(in the rows, 128 means zero)
One turn moves each row of this set onto another row. After a few examples, where does it send each row asked below?
J_523: [126  84 146 136 131 130 133 122 134 108 142 147 124 133  98 122  95 144
 131 110 143 172 123  95 160 119 139  94 134 145 141 106 152 122 165 163
 133 123 102 155 125 116 127  87 126 122 129 121 125 137 104 132 120 114
 166 147 121 158 177]
J_762: [104 131 107 138 121 126 131 121 130 130 137 121 115 118 153 163 179  84
 140 139 141 111 102 117 144 137 159  85 153 107 110 129 125 130 159 132
 127 133 129 104 123 146  96 137 136 112  94 120 133 104 157 173 123 113
 101 152  96 125 104]
J_734: [128 136 133  76 101 135 126 135 134 133 148 115 109 151 141 104 134 136
 139 108 110 109 137 126  90 151 116 155 142 124 126 117 150 132 122 118
 142 105 159 137 124 136 102 137 139 153 165 127  93 125 170  98 139 139
 150 109 106 126 121]
J_221: [112  79 145 111 149 145 123 159 165 123 125 122 131 104  95 131 163 159
 135 140 119 118 141 145 114 126  99 109  66 128 129 107 121 158 117 136
 124 123 107 132 142 127 150 159  99 132 130 147 138 127 111 139  99 138
 132 137 114 128 138]
J_126: [100 130 117 135 121 131 135 120 127 139 126 125 121 110 153 166 185  86
 134 146 143 104 106 121 131 136 150  86 143 113 105 127 128 115 157 124
 125 135 133 109 122 137 102 137 133 111  89 121 131 109 151 168 120 113
  96 153  90 125 106]
J_958: [116 149 104 154 136 135 115 131 114 115 118 123 105  78 166 157 168 115
 139 135 132 103 140 125 136 120 170 113 148 116 112 120 103 120 157 102
 134 145 131  95 127 161 138 131 135 130 103 143 148  97 147 148 103 121
  95 153 100 104  97]
J_404: [144  89 142 159 147 147 112 128 125 107 143 126 133 121 110 133  96 128
 151  96 147 153 140 120 146 102 159 103 148 151 119 109 116 141 154 140
 140 138  88 142 131 124 148  90 117 143 140 125 137 144  83 125 116 170
 164 134 142 157 146]
J_893: [101 136 100 122 133 114 121 129 121 126 126 125  86 117 148 152 167 119
 108 120 148 122 113 128 147 149 136 105 142 118 143 117 139 136 170 143
 143 132 136 104 110 153 126 123 121  94 119 146 152  86 164 155 125  92
  87 165  83 117 105]
J_315: [134  98 149 151 138 164 110 135 126 104 158 134 129 127 111 144  89 118
 158 101 148 143 148 142 140  88 149 101 150 140 125 108 123 135 135 130
 128 127  97 147 122 124 157  85 133 148 143 120 142 150  99 113 122 167
 171 122 133 143 155]
J_118: [119 146 100 138 165 123 110 118 144 145 140 115 116 122 152 152 154 112
 137 115 130 106 110 136 143 126 164 129 144 132 115 109 123 137 166 131
 160 135 134  99 127 136 147 121 152  96 109 130 157  82 166 154  97 108
  80 166 102 135 100]
J_168: [124  90 152 127 127 141 132 133 132 107 159 151 111 140  93 128  89 140
 142 119 142 168 127 123 156 108 118  97 133 128 144 109 157 116 149 155
 125 115 103 156 114 112 138  81 149 132 141 120 134 138 122 119 128 112
 166 141 115 153 179]
J_779: [128  86 147 157 120 137 118 124 120 113 140 138 118 121  97 123 113 139
 137 120 156 167 142 105 153 102 137  74 152 140 128 112 128 120 159 141
 128 134  83 139 126 134 115 104 111 151 143 124 127 145  91 127 121 144
 173 143 136 145 171]
J_110: [141 141 145  98 115 164 127 122 149 133 148 115 119 126 108  95 105 147
 124  75 103 122 154 123 118 142 126 176 110 133 138 167 130 143 150 106
 129 152 136 139 144 129 122 114 114 130 143 118  94 104 123  87 109 131
 159 121 142 109 121]
J_678: [157 118 120 160 110 146 136 122 135  92 127 137 127 128 102 126  84 165
 125  96 138 125 149 145 118 110 135 151 121 134 124 119 127 122 161 116
 136 143 143 117  93  74 124 137 142 129 167 118 147  86 130 156 123 135
 144 141 172 128 161]
J_382: [131  99 123 120 117 131 131 133 160  98 122 154 125  98 107 132 120 146
 168 148  74 118 120 126 118 111 115 114  64 133 128 113 144 156 130 125
 116 130 143 129 157 131 161 150 106 145 120 122 146 128 100 147  93 128
 134 136 109 122 139]
J_336: [133  88 147 135  91 141 160 118 114 132 103 139 141 134  96 118 103 121
 109  85 153 125 119 156 113 114  99 135 108 130 132 105 107 139 171 134
 147 139 134 137  78  84 118 114 128 123 162 123 138  98 144 135 120 143
 139 132 145 138 151]
J_727: [119  87 154 140 100 174 171 128 126  96 110 136 134 115 115 139 102 133
 107  92 141 122 151 125 129 135 137 124 113 119 121 114 122 137 130 134
 119 137 130 116  98  85  84 112 146 126 149 140 115  84 130 148 130 146
 154 118 157 115 161]
J_860: [136 137 137 106 108 128 133 140 134 118 162 116 105 130 133  95 123 132
 150 106  95 112 143 130  96 145 135 149 141 113 119 144 134 135 138 108
 123 101 159 132 139 137 102 143 153 155 160 119  88 128 179  97 136 127
 151 103 114 129 124]
J_299: [100 137 108 124 111 135 129 122 125 141 136 126 130 117 143 168 195  87
 128 143 138  96 110 120 136 137 156  83 135 112 103 128 121 122 159 123
 122 133 134 106 127 139 104 130 135 115  92 122 129 105 147 166 133 118
 106 149  97 129 103]
J_721: [141 142 138  89  95 153 126 131 152 126 148 114 116 131 104  98 120 152
 127  98 118 132 151 114 123 151 118 157 119 118 135 177 131 128 150 105
 113 145 128 146 126 130  99 135 105 135 138 113  88 124 122 108 127 127
 176 123 149 109 119]
J_439: [122  98 140 127 135 134 124 140 169 130 132 141 137 100  93 115 136 152
 145 134 100 117 138 140 111 105 109 100  58 138 137 105 133 144 132 125
 125 127 128 130 155 127 158 166 105 139 124 125 147 123 116 136  80 113
 125 144 106 121 159]
J_132: [132 145 135  96 111 132 116 124 133 145 151 127 110 139 131  99 114 136
 148 103  93 101 145 141  88 135 125 144 151 136 116 128 139 135 130 103
 140 105 153 124 137 144 105 147 136 153 185 123 104 120 169  87 130 142
 141 119 116 127 118]
J_436: [124 135 144  68 106 157 124 110 162 155 136 116 126 146 102 103 117 148
 120 100 111 125 134 119 121 141 106 168 119 137 134 154 136 138 150 113
 132 137 132 151 129 128 106 118 113 115 137 112  88 119 133  96 114 129
 169 127 149 120 126]
J_972: [146 139 141  94  93 155 124 113 146 151 144 113 131 139 108  98 120 130
 146  99 107 120 135 122 115 129 113 168 121 129 119 164 121 135 151  98
 132 157 128 144 135 130 109 124 113 150 140 103  92 120 117  97 109 151
 168 124 148 119 112]
J_565: [121 156  98 121 154 122 109 115 139 150 140 124 121 121 138 157 160 118
 134 126 116  96 112 138 142 127 158 130 127 133 106 114 122 129 171 121
 152 134 140  99 131 128 156 111 157  98 111 130 158  81 157 149 109 109
  83 167 107 145  94]
J_754: [132 107 140 141  93 148 153 115 131 111  87 155 131 116 114 141 103 146
 134 118 122 121 129 122 128 104 124 147 144 127  97  94  91 133 151 112
 132 124 143 126  83 105 124 113 139 128 140 113 129 109 142 138 114 148
 175 123 188 122 156]
J_401: [134 144 141  95 126 130 124 143 151 136 163 109 110 136 133  99 114 130
 137  82 114 105 155 143  91 153 134 147 134 129 129 130 140 142 131 114
 132  98 160 134 126 131 118 144 138 137 166 122 104 127 178  97 138 134
 145 101 114 129 116]
J_835: [102 147 101 116 122 113 120 127 120 132 132 127  87 111 133 152 171 120
  98 123 145 113 126 132 147 150 136  97 117 120 144 124 140 128 176 131
 128 135 144  97 116 144 134 118 124  98 116 145 153  85 158 152 135  91
  88 155  86 119 105]
J_912: [121  78 127 104 130 136 130 149 163  94 119 127 112 101 108 145 142 146
 159 160  98 122 126 135 123 125 107 121  66 121 123 115 128 173 118 132
 113 127 123 126 144 132 152 141 107 140 117 142 136 135 102 152 109 153
 141 120 120 130 123]
J_673: [118 160  95 144 123 134 111 132 110 118 125 125 111  85 157 155 172 118
 133 130 123  98 143 123 143 119 177 112 138 115 112 118  98 125 162 100
 131 146 136  91 130 163 145 122 141 137 103 144 148  91 146 144 111 121
 105 148 106 105  96]
J_813: [134  99 138 120 137 158 114 131 127  99 147 144 121 138 115 138  74 143
 147 101 140 154 137 131 149  98 137 126 134 146 148  87 150 129 138 146
 145 126 107 157 114 119 170  66 145 138 145 136 147 134 108 110 118 141
 164 137 116 143 159]
J_859: [103 140 106 122 132 111 127 125 124 127 122 129  82 104 145 153 159 117
 110 125 149 120 120 132 140 149 133 102 125 122 144 124 147 123 171 132
 134 137 143 103 111 142 131 124 122  94 113 144 155  90 159 156 126  92
  78 160  78 117 104]
J_541: [119 152  97 158 127 131 112 129 112 117 123 129 108  93 167 153 164 107
 143 120 127 105 128 121 141 120 173 107 161 118 113 115 106 131 159 112
 140 145 132  94 127 170 136 131 128 133 110 138 153  92 150 147 102 120
  99 159 100 102  98]
J_46: [121  90 158 148 115 155 121 133 116 110 156 151 113 130  94 136 108 128
 147 121 150 155 141 130 146  97 121  73 155 129 126 120 137 117 138 137
 117 124  90 142 121 127 124 100 124 153 155 118 133 147 103 112 135 142
 172 138 125 139 173]
J_849: [136  90 134 131 140 137 116 118 129 103 132 134 118 130 114 128  75 143
 135  96 142 165 134 109 156 108 147 121 129 160 149  87 146 142 158 153
 152 139 107 145 125 125 156  66 125 131 137 138 142 130  94 123 110 147
 157 137 124 152 156]
J_645: [120 146 102 130 164 122 114 115 140 144 129 122 113 112 151 160 151 115
 142 132 124 102 109 141 136 126 156 133 139 135 108 115 125 128 167 120
 154 136 137 103 125 129 152 119 151  95 109 134 158  89 157 155 101 113
  75 169 101 141  91]

J_126 moves to J_859
J_849 moves to J_404
Now find these:
J_299 moves to J_835
J_382 moves to J_912
J_727 moves to J_336
J_118 moves to J_541
J_860 moves to J_734
J_315 moves to J_46
J_972 moves to J_721

